The rows of A fall into several groups, and each row is roughly a mix of its group's hidden directions.
A (128 x 10):
[[ 29   0  29  23  10  37  38  34   0  -3]
 [ 21  36  36   4   3  36  25 -11  10 -32]
 [-23 -46  -9  18 -30  -8 -21  38 -12  15]
 [-48  -2 -28 -35 -13 -33 -13 -23   3   0]
 [-20   0  26 -31  37 -30 -28 -21  12  24]
 [ 43  22 -37 -13 -26 -13 -10 -19   5  32]
 [ 44  29  -3 -31 -16  35 -21  22  -6   2]
 [-42 -28 -36   9   7 -20 -11  17  19  34]
 [ -4 -12  45 -11  24   6  -9  -8 -39  41]
 [-36 -45  -7  14 -23  11  32  22  23  -9]
 [  2  15  41 -45  -4 -11  29   1 -31  17]
 [ 24  10 -13  18 -35  26   1  41  36 -15]
 [ 45  46 -15 -21 -13 -14   0 -14  30   0]
 [  7 -37  -9  31 -11 -23 -47 -22  -6 -20]
 [ 32   2 -26 -50 -17  -2   7  -4 -17  38]
 [ 63  -2 -22  11  19 -21  27   8  -3  -6]
 [-11  26 -10  52 -44   8 -20 -15   4  -3]
 [  5  15  13 -50 -43  31 -19  -1 -14   6]
 [ 43  14 -24  21  -9 -15  46  11  24   9]
 [  9  -6  12 -66 -19   3  26  -5  24   3]
 [ -9  10   5 -52  43  -5 -35 -10  -6   5]
 [  1  16  52  -3 -20  53   9   7  -2   4]
 [-19 -22 -18  -1 -15   8 -33  12  56  21]
 [ 37  23 -29  18 -16 -18 -16 -38  14  27]
 [-37 -11  26   2  34  -8 -14 -18  48  10]
 [  2 -20 -28 -19   2 -37  51  -6 -15 -21]
 [-16  22   2 -31 -15 -47  -2 -33  22  22]
 [ -7   4  10  38  -5 -15  -9 -56  30 -17]
 [-13 -22 -25  62  -2  -6   7  24  13 -19]
 [ -5   3 -30  30   6  35  26 -10 -13 -47]
 [  4 -18 -16  14 -43  29 -44 -11  24  12]
 [-15  -8 -11  -2  41 -29  -2 -47 -21  26]
 [ 25  10 -19   8 -10  33   7   6  -7 -61]
 [-34 -24  19 -15 -21 -26 -18  -9  39  31]
 [ -6   3 -10  30 -24  -6 -62 -10 -27   5]
 [  4 -11  -7   3  53 -22  24  -5 -23 -40]
 [-18 -57 -14   3 -17 -17   8 -12  41  -1]
 [ 33 -44  35  -6 -27  -4  -6  20 -23 -16]
 [ 33  17  26 -16  54  10  24  17  -5   0]
 [ -6 -13  19  14   8  -8  33  26  -1 -60]
 [ 25 -53 -37  17 -26   1   7  12  -2 -17]
 [ 55  12  10  -6   9 -27  39  13   9  20]
 [  6  -6  14 -41  24 -16   4  44 -31 -24]
 [  5 -19   7 -11  14  44 -22  38 -39  14]
 [ 36   9  -4  15  48 -25   9 -11  10  37]
 [  6  15  61 -32   3   2  21   9 -26   9]
 [-32  -2  24  -3  20  -3 -25 -32  45  23]
 [-32  43  41   3 -29  23 -11   5 -11   9]
 [ 14 -14 -48  31  31 -25 -16  12  17 -19]
 [ -5   3  41 -28 -19  23 -23 -33  32 -14]
 [  1 -33 -35  -4  15 -44  37  -8  -9  16]
 [  7  34  38  26 -48  -4  15   4   4  20]
 [-14   6   2 -11 -21  62 -29  20   2  19]
 [ -9 -21   4   8  19  32 -25 -14 -39  44]
 [ 40  38 -30  13   3 -26 -20 -23   4  24]
 [ -4  32  62 -19 -23  12   1 -14 -12   5]
 [ 21  11  24  16 -11  23  51  10   1 -39]
 [ 15  16 -38  48 -15 -11 -31  24  13  -3]
 [ -6  31  -5 -26  -4  42 -41  15   3 -29]
 [ 29 -47  12  23  -9 -34  10 -17  22 -21]
 [ 35   7   6 -60  20 -16  22 -12  -5  10]
 [ 55  15  36  16  27  -2  23  14   4   3]
 [ -3  14 -28  15 -21  -5 -45  20  42 -20]
 [  9  -5  49   2 -16  -7  53 -13  -8  22]
 [-51 -42  10  11  22   6  18  29   7  -4]
 [ 20   6 -47  48   0 -15  19 -15  23   3]
 [-30  -1 -13   4  34   5 -37 -36 -36  -3]
 [-29   3 -26 -39  22  -7 -34  13  31  20]
 [ 53 -28 -22   1  23 -32 -21   6  -2 -12]
 [ 17  15 -41  14  -7 -15  18   6  39 -41]
 [  2  -5  -8 -19  60 -35   6 -15 -24   7]
 [ -5 -16 -17  38  25 -16  17  44   6 -33]
 [ 46  19 -12  40  -4  30   8 -27   7 -18]
 [-14  33 -37 -45  -4   9 -29 -23   1   5]
 [ 43  34 -23  -1 -39  -6  -9 -30   1  14]
 [ 24 -30  40  -6   4   3  34  -9 -43  -6]
 [-37   3 -30   4 -41 -19   0 -22  33 -19]
 [  7  20  64   1   0 -32  -2 -17  14  14]
 [-10  37   7  16 -37   6  15 -25 -47   8]
 [ -2  43  29 -29  39   2  29  -3  -5  20]
 [-20  20   7  13 -55  -3 -24 -20   6 -35]
 [  1  16 -26  -6 -17 -34  56  -5  14  20]
 [ -4  16  -6  -6  36 -20  26  29 -52   7]
 [ 10  35  -5  43 -15  10 -45   4  22 -16]
 [ 19  -4  25  57   5   8  25 -17  26 -17]
 [ -8  -3 -10 -31 -16  38 -17  16 -35 -40]
 [ 12  -6 -18  31   9  -4  -9  -7  32 -60]
 [ 17  26 -14 -28 -25 -11  38 -13 -36  25]
 [-41 -33 -33  29  -3   0 -12  14  17  31]
 [ 38  11 -35  35  29   8  20  20  14  19]
 [-33  22   2  14   2 -27  43 -28  -8  32]
 [-38  17  54 -13   7  11  -3 -36  -3   1]
 [  4  -7  32   0   9  22  16  -2 -40 -52]
 [ -3   0  -9 -37  38 -38  15  16 -12 -36]
 [-32  34 -31  28 -30  27 -17   7  15 -11]
 [-20 -11  55   9  14 -40  27  -5   3  10]
 [  8  38   8  15   5  -2 -64  15   7   9]
 [ 22   3 -47  47 -17  -8 -24  -3   4  20]
 [-17   5 -37 -35  -9  12 -26  12  -4 -48]
 [-14  36  31   9  22  14  -4 -28 -48   4]
 [-22  42  35 -15  -6 -13 -32   2  12  35]
 [-21 -20   7 -10  15 -16 -61  15  -6  30]
 [ 19 -18  -7 -16  52  -6 -39  24  20   1]
 [-31 -10  11  -3 -50  17 -20  26  18  30]
 [  3 -29 -46  27  19 -20  -8  13  14 -37]
 [ 15 -22 -10 -25 -16   0  59   3 -33   2]
 [-38 -27 -44  -6  18   6 -26 -10 -24  20]
 [-51  27  25 -22 -15  17 -21   5   2  27]
 [-11  18 -36  -6 -52   6 -10 -14  30 -23]
 [ 26  -3  -4  40 -21  56  -6  18   4  -4]
 [  0 -15   8  22 -29 -55  35  -7 -13 -15]
 [  1  30  21  29 -20 -15   2 -55  20  -5]
 [-15 -25 -14  53   3   1 -28 -14  36  11]
 [  6  -5  21 -50   7  -3  35  30  26  21]
 [  5  15  62   9 -29  24   8  16 -12  15]
 [  0 -24 -10  -5   4  -5 -55  13  20 -43]
 [ 30  58 -17   4 -21  -5   9  21  -8 -25]
 [ 30   3 -47 -19 -43  -2   3   6   5  30]
 [ 26 -23  26 -10   6 -38 -53   3   4  -5]
 [ 21  33 -17 -14  14 -40   4 -17  40  22]
 [ 28  25 -35   5 -35 -24  18 -23  20  22]
 [ -5   6 -17   0  40 -24 -39 -39  23  -8]
 [ 13  27   4  19 -22  16  64   7   8   3]
 [ 33  25 -21  31  -5  14  52   2 -15  -6]
 [-31   3  11 -59 -20 -19  -7  20  -9 -22]
 [-23 -17  33 -29   0  27 -14  32  19 -35]
 [ 21  -8  41  15  21  20  52  -8   5  14]
 [ 37  -1 -13 -21  14  -4 -42  16  44 -10]]
In each list below, two rows fit none of the groups, and each other row fits one group, some only roughly. Which are they? Name them in the order they come.
  Q_149: [-36  -9 -14  14 -17 -27  -3 -15  35  45]
  Q_961: [ -5 -23  -5  63   7  19 -31   8 -15  -7]
  Q_4: [-48 -12  17 -40   6  20   2  23 -18  27]
  Q_688: [-27  38  42  -4  12 -20  30 -10  25 -13]
  Q_938: [ 13 -14 -17  29  20 -15 -13   6 -11 -62]
  Q_450: [-17  44  -7  39   7   9  25 -40  -9   5]
  Q_797: [ 39   2   7 -41  44  -7 -25 -15  -9  13]
  Q_521: [ 13   8 -15 -11  -7 -19  -7 -43  41  42]
  Q_42: [ 21  24 -20  41  20  27 -33 -30  -4   7]
  Q_370: [ 35  18  38 -19  18 -42  19  10  19   3]
  Q_825: [ 19  -6 -14  -5 -15 -16  19 -27  63   9]
 : Q_938 Q_42
  Q_57: [ -2 -14 -28 -42 -27  -3   2  -2  26  45]
  Q_870: [ 35   5 -43 -20   3 -21 -20  23  17  33]
  Q_176: [-13  -9 -27 -39  22 -19 -12  -4  -6 -52]
  Q_912: [ -7   0  24  38 -14  -1  30  -7  12 -54]
  Q_833: [  2 -24  40  28  40  -1   7 -25  25  18]
  Q_668: [-21   9   7 -11   1  34 -50 -32  28  -8]
  Q_253: [ 46 -21  -4  52  -8   6  10  27  -3  -3]
  Q_201: [ 20 -10 -18 -34  46 -10   8  10  33 -27]
  Q_969: [ 17   7  -9  59  12  31 -22  18 -17 -10]
  Q_413: [ 29  15  12  24 -15 -24  23  21  48  20]
  Q_102: [-25 -44 -30   5 -36   4 -23  -2 -17  26]
 : Q_253 Q_969
  Q_14: [  0  21  37  -6 -12  31  40 -37   4  17]
  Q_789: [-17   1  -8  66  21  -3 -26 -19   8   6]
  Q_406: [ -1  -7 -12   4 -31  28 -49  -9  17 -39]
  Q_45: [45 41 -3 37  7 -7 15 17  4 24]
  Q_6: [-33 -54   7 -11  15  -8  -7  34   9 -23]
  Q_310: [-16 -31  -3 -25  31  14  38  -9 -36  21]
  Q_377: [-45  22  29 -13  32   2 -16   0 -35  13]
  Q_638: [ 25   8   7  24 -32  24  -5 -19 -53 -12]
  Q_168: [ -6   8  18 -39 -33  -9  29 -16  44 -11]
  Q_708: [ -6 -29   5  63  18  16  15   7   7  23]
  Q_22: [-22 -18  17 -39  12  21 -38   4   4 -40]
  Q_249: [-18 -48 -10  12  -5 -11 -21  27  -3 -46]
  Q_63: [ -2   2 -19  23   3  51 -40  -7  31 -14]
  Q_801: [ 11 -24  27  12 -27  26 -11   0  22 -52]
 : Q_406 Q_6
  Q_639: [-41 -37 -12  14 -34 -14 -26 -13 -25   5]
  Q_21: [  2  25   4 -58   7 -44  -3 -13   4   2]
  Q_635: [-13  -8  16  -2 -19 -18  47 -40  35  10]
  Q_562: [46 51 10  3  5 -9 27 20 13  3]
  Q_508: [ -9  -1 -16 -53  32 -20 -11  38 -10   8]
  Q_105: [ 20  -7 -42 -27  25  -9 -34 -12  35  -9]
  Q_915: [ -4  46  16   1 -16  -1 -36   8  41 -24]
  Q_827: [-39 -33 -14 -34   6   4  34 -11   3  30]
  Q_311: [  9   0  67 -18 -18 -16   1   2   4  27]
  Q_555: [ -6 -16 -17 -31  10 -19  30   2  29  50]
 : Q_639 Q_105
  Q_959: [-10  -2  -7   0  17 -20  16  28  61 -26]
  Q_664: [-63 -28  -3  -2   2 -36   0 -11   8   5]
  Q_749: [-42 -15 -44  14 -34 -21   5  -2 -23   6]
  Q_637: [-11  32  -4   3  -2 -28 -33 -51  24 -10]
  Q_875: [ 44 -16 -31 -16 -37  -8  26 -10  24  -5]
  Q_346: [ -8 -24  22   5 -13  37  41  11  38 -17]
  Q_213: [-15  23  -2  -1  12 -10  33  -3  64  -5]
  Q_399: [ -3 -32 -52   7   5 -10  33 -13  32  -9]
  Q_28: [  0   1  -7  -9 -22 -33  41 -51   3 -15]
  Q_281: [ 11  21  35 -56 -15  11  -5  -4  18 -24]
 : Q_749 Q_346
  Q_584: [  7  -2  47  -7 -39   1  12 -31 -33 -15]
  Q_629: [-20  13   7 -23 -50 -23   1   0  41  20]
  Q_416: [-27 -13  -7   2 -31  11 -32   2   6  56]
  Q_947: [-19 -48 -39  -1  -1   7 -36 -10   6 -25]
  Q_294: [  6   8   0   3 -17  10 -53  13  33  42]
  Q_98: [  7 -30 -21 -28  31  -8  25  49   3   0]
  Q_90: [-45  15  -4   4  34 -31  27  31  -5  12]
  Q_24: [-14   3  42 -16 -45  25  18  32   1  -7]
  Q_894: [  1 -14 -14 -49 -29  12  39  31   7  -3]
  Q_350: [  2 -16 -66  -1  24 -11  15   3   7  26]
  Q_634: [ 24  -4   6  22  16 -22  44 -20  12 -44]
  Q_378: [-29 -13   8  50 -25   5  12 -27  34   2]
  Q_793: [ 51  16   4 -38 -10   7  -8 -16 -38  -1]
  Q_467: [ 58  33 -23 -29   0 -11 -14  -5 -12  -1]
  Q_569: [ 16  47 -37  -1  33   5 -19  -2 -25  17]
 : Q_584 Q_294
  Q_973: [ -4  15  47 -16 -32   4  32 -16 -10 -33]
  Q_698: [-28 -10  11 -26 -17   2  40  32  36 -21]
  Q_910: [ 36  42 -18   8  -4 -18  10   0 -47  13]
  Q_927: [ 39  16   0 -30  21  -6 -33  39 -23  -3]
  Q_273: [ 18  -8 -21  42  16   7 -56   1  -6   8]
  Q_811: [ -4 -44  29 -26  18   3   2   4  10 -49]
  Q_662: [ -3 -14 -42   1  38 -20 -36  29   3 -17]
  Q_96: [ 17  41  15   1  34  19  -6 -15 -34  33]
  Q_650: [  5 -36 -36  20  28 -22  23 -27  23  12]
  Q_103: [ -8 -10   5 -21 -20  21 -53 -36 -19 -16]
  Q_188: [-46  13  33  -4  -9   3  21 -20   4  44]
  Q_78: [  2  30 -27  26  -3 -36  19 -20  35  25]
 : Q_96 Q_103
  Q_394: [-10 -42 -30  -7  13 -45 -10  29 -13 -12]
  Q_260: [-25  -1  11  25  20  22 -35  30 -33 -27]
  Q_898: [ -2   1  12  46  32  10 -47 -21   2 -14]
  Q_525: [ 33   1  12  38 -20 -24  41  21 -14  16]
  Q_383: [  7  -6  -5  17  40 -11 -52  24   8  29]
  Q_687: [-25 -12  34  26  18  54   4   5 -14 -14]
  Q_796: [ 25  30  25  18 -31  38 -32   7  -6  15]
  Q_476: [-37  -3  12  20  -8 -15  37  22  30 -36]
  Q_984: [-11 -19 -19  13  -5  12   0 -31  24  59]
  Q_856: [  5  -7 -21  -3 -10 -17  64 -29  -9  19]
  Q_184: [ 33 -14   9 -43 -37  31  -5   0   3 -26]
  Q_873: [-10   8  19 -48  -3   7 -26 -23 -39  26]
 : Q_687 Q_796
  Q_750: [ 28  33  33 -15 -23 -23   4   1  33  31]
  Q_951: [-50  35   7  41   7 -13   1 -11  15  14]
  Q_608: [-21  28  35   3  32  27   2  38 -21 -11]
  Q_296: [ 37 -42  -5  18 -26 -44  -3  -5  -2  14]
  Q_792: [-17   9  35 -19  -2  27  23 -13 -48  24]
  Q_696: [ 19  -3 -59  -9  -6 -17  10  21   0  39]
  Q_557: [ 31  30 -35 -17  20  -9  -8 -49  -4   4]
  Q_819: [ -2  37  41 -16   4  -1  11 -13  21 -47]
  Q_405: [ -3  -6  -9 -56   5 -35  29 -13  24 -10]
  Q_675: [-27 -23 -44  -4  14 -11 -10  50  11   3]
  Q_158: [-37 -58  -1   8   6  19   9  26  14   7]
  Q_111: [ 29  -1  12  36 -10  27   1  36  28  33]
  Q_897: [-23  -7 -10   8  13   2   9 -50 -31 -42]
 : Q_608 Q_405
  Q_729: [ 25   3   6  61  25  20   4  10  -8 -25]
  Q_397: [ 27 -17 -23  20   6   4  61 -17 -10   6]
  Q_903: [-12  -4  38  -9  -6 -33  56  -4  -9 -16]
  Q_987: [-12 -31   4  36 -36   4  28 -33  18 -19]
  Q_306: [ -1 -34  32   0 -53  -9  30   8  12  13]
  Q_415: [ 16 -22  -7  41   5   7 -21  57  -2  -6]
  Q_762: [ 19 -13 -39   4  24 -17 -10  54  17  -3]
  Q_948: [ 31  -3  18  -1  10  49  -4  12 -38 -31]
  Q_787: [ -6 -25 -12 -16   8 -24  33 -19  51  24]
  Q_123: [ 22  29  18 -31 -37   6 -13  32  25  21]
  Q_334: [ 20  10  32 -19  21  46  -2  38  -8  16]
  Q_953: [ 35  15  -8   8  16  -8 -48 -39   8  21]
  Q_966: [-29 -22 -18 -39 -14 -40  14 -22 -25   6]
 : Q_729 Q_903
  Q_483: [ 24  17 -32  37   0  -3 -17  17 -49   4]
  Q_665: [ -5   4 -19 -22  48 -29  10   9   3  46]
  Q_89: [-11  17   2 -50 -28 -40  10   4 -28   0]
  Q_724: [-38  25  13 -42   7 -18 -18 -23  -2  32]
  Q_759: [-38 -25  28  28  10  15  11 -39 -22   8]
  Q_741: [  1 -14  19   7 -29   0  55   8  37 -19]
  Q_293: [  7  37  11 -23 -31 -17  -2 -49   8 -21]
  Q_506: [-24 -24 -19 -28   8 -24 -15 -30 -47   8]
  Q_446: [-22  38  12   1  36  17 -35 -10 -17 -32]
  Q_656: [ 26  18  40  18  10  -4  27   4   1 -49]
  Q_128: [-31 -14  -2  -2  16   3  28  26 -51  27]
 : Q_724 Q_506
  Q_322: [-20 -24   4   3 -23  16  34  36  15 -43]
  Q_813: [  0  10 -12 -21  16 -63  18   4  29  14]
  Q_34: [ -9  -3 -47  30  29  19  12 -19 -14  34]
  Q_788: [-35 -34   6 -14 -27  10  44 -15  -8  23]
  Q_952: [-24   3  24 -45  -6   0   9 -11  52   9]
  Q_48: [ -7 -33  21   3 -48   6  18  18  34 -23]
  Q_418: [ 15  58  11 -34   6   6   4 -31  -5  18]
  Q_66: [ 44  -5  14 -13  40 -23  28 -30 -15  -5]
  Q_620: [  3 -19 -52   1  17 -18 -23  44  -6 -10]
  Q_371: [ 12  -6  18  10 -28   4  57  17  30 -21]
  Q_872: [-34   4 -10   4 -27 -44   8 -17  43  10]
  Q_52: [-34   2 -12 -21  -3 -28   7 -34  48 -13]
 : Q_34 Q_52
  Q_276: [-48  16 -13  26 -10 -14  39  14 -20  22]
  Q_844: [ 23  45  -1  24  22 -37  11 -21 -25   8]
  Q_857: [ 13  -3  24 -38  20   6 -35  28 -22 -34]
  Q_40: [35  2 14 27 54  9 24  2 22 -8]
  Q_227: [ 52 -24 -13  19 -21  -5  16  13  36  17]
  Q_805: [ 20  22  24 -22 -30  11   4  22   1 -53]
  Q_381: [-12   3  15  -4  42  -1 -23  48 -13 -32]
  Q_65: [  3 -42  16 -25   1 -30  15 -11  -6  48]
  Q_141: [-19 -37 -18  31 -44   5  -3 -25 -15  21]
  Q_86: [ 32  -3  13  25  21  12  22  37 -43   9]
  Q_51: [-33  15   0 -45 -25  12  -1  44  -6  12]
  Q_10: [-15  -8 -34  64 -15 -10  17  -8   4   4]
  Q_341: [ 52  23 -36  -8 -10 -15  11   0 -31  15]
 : Q_227 Q_86
  Q_976: [-38 -13 -51 -10  15 -22   7  20 -28   3]
  Q_354: [ 20  32  30 -26 -16  24 -41  -8  -8 -26]
  Q_315: [ 13  29  35  14 -11  25  29 -41  12  20]
  Q_782: [ 22  51 -31   9  -6  -6  -5  28  35   5]
  Q_728: [  1   0 -15 -24 -33  28 -20  52  21  -2]
  Q_486: [-16  18  44  -5   4 -22 -48 -22 -18  10]
  Q_474: [ 40  25  17 -28  35 -27  21  13   0 -19]
  Q_798: [  8 -22 -17 -19  50  -5   4  25  -2 -43]
  Q_284: [  9  53  17   5 -26 -12  37 -19   4 -22]
  Q_790: [-48 -17  16  -8  21 -11 -34  20   7 -34]
  Q_697: [  1  36 -31  12   2  -4 -25 -45  27  20]
  Q_901: [-15   1  58  21 -40   9   2 -17  10  13]
  Q_60: [ 22   0  16  59 -21   8  26  10   9  25]
 : Q_976 Q_790
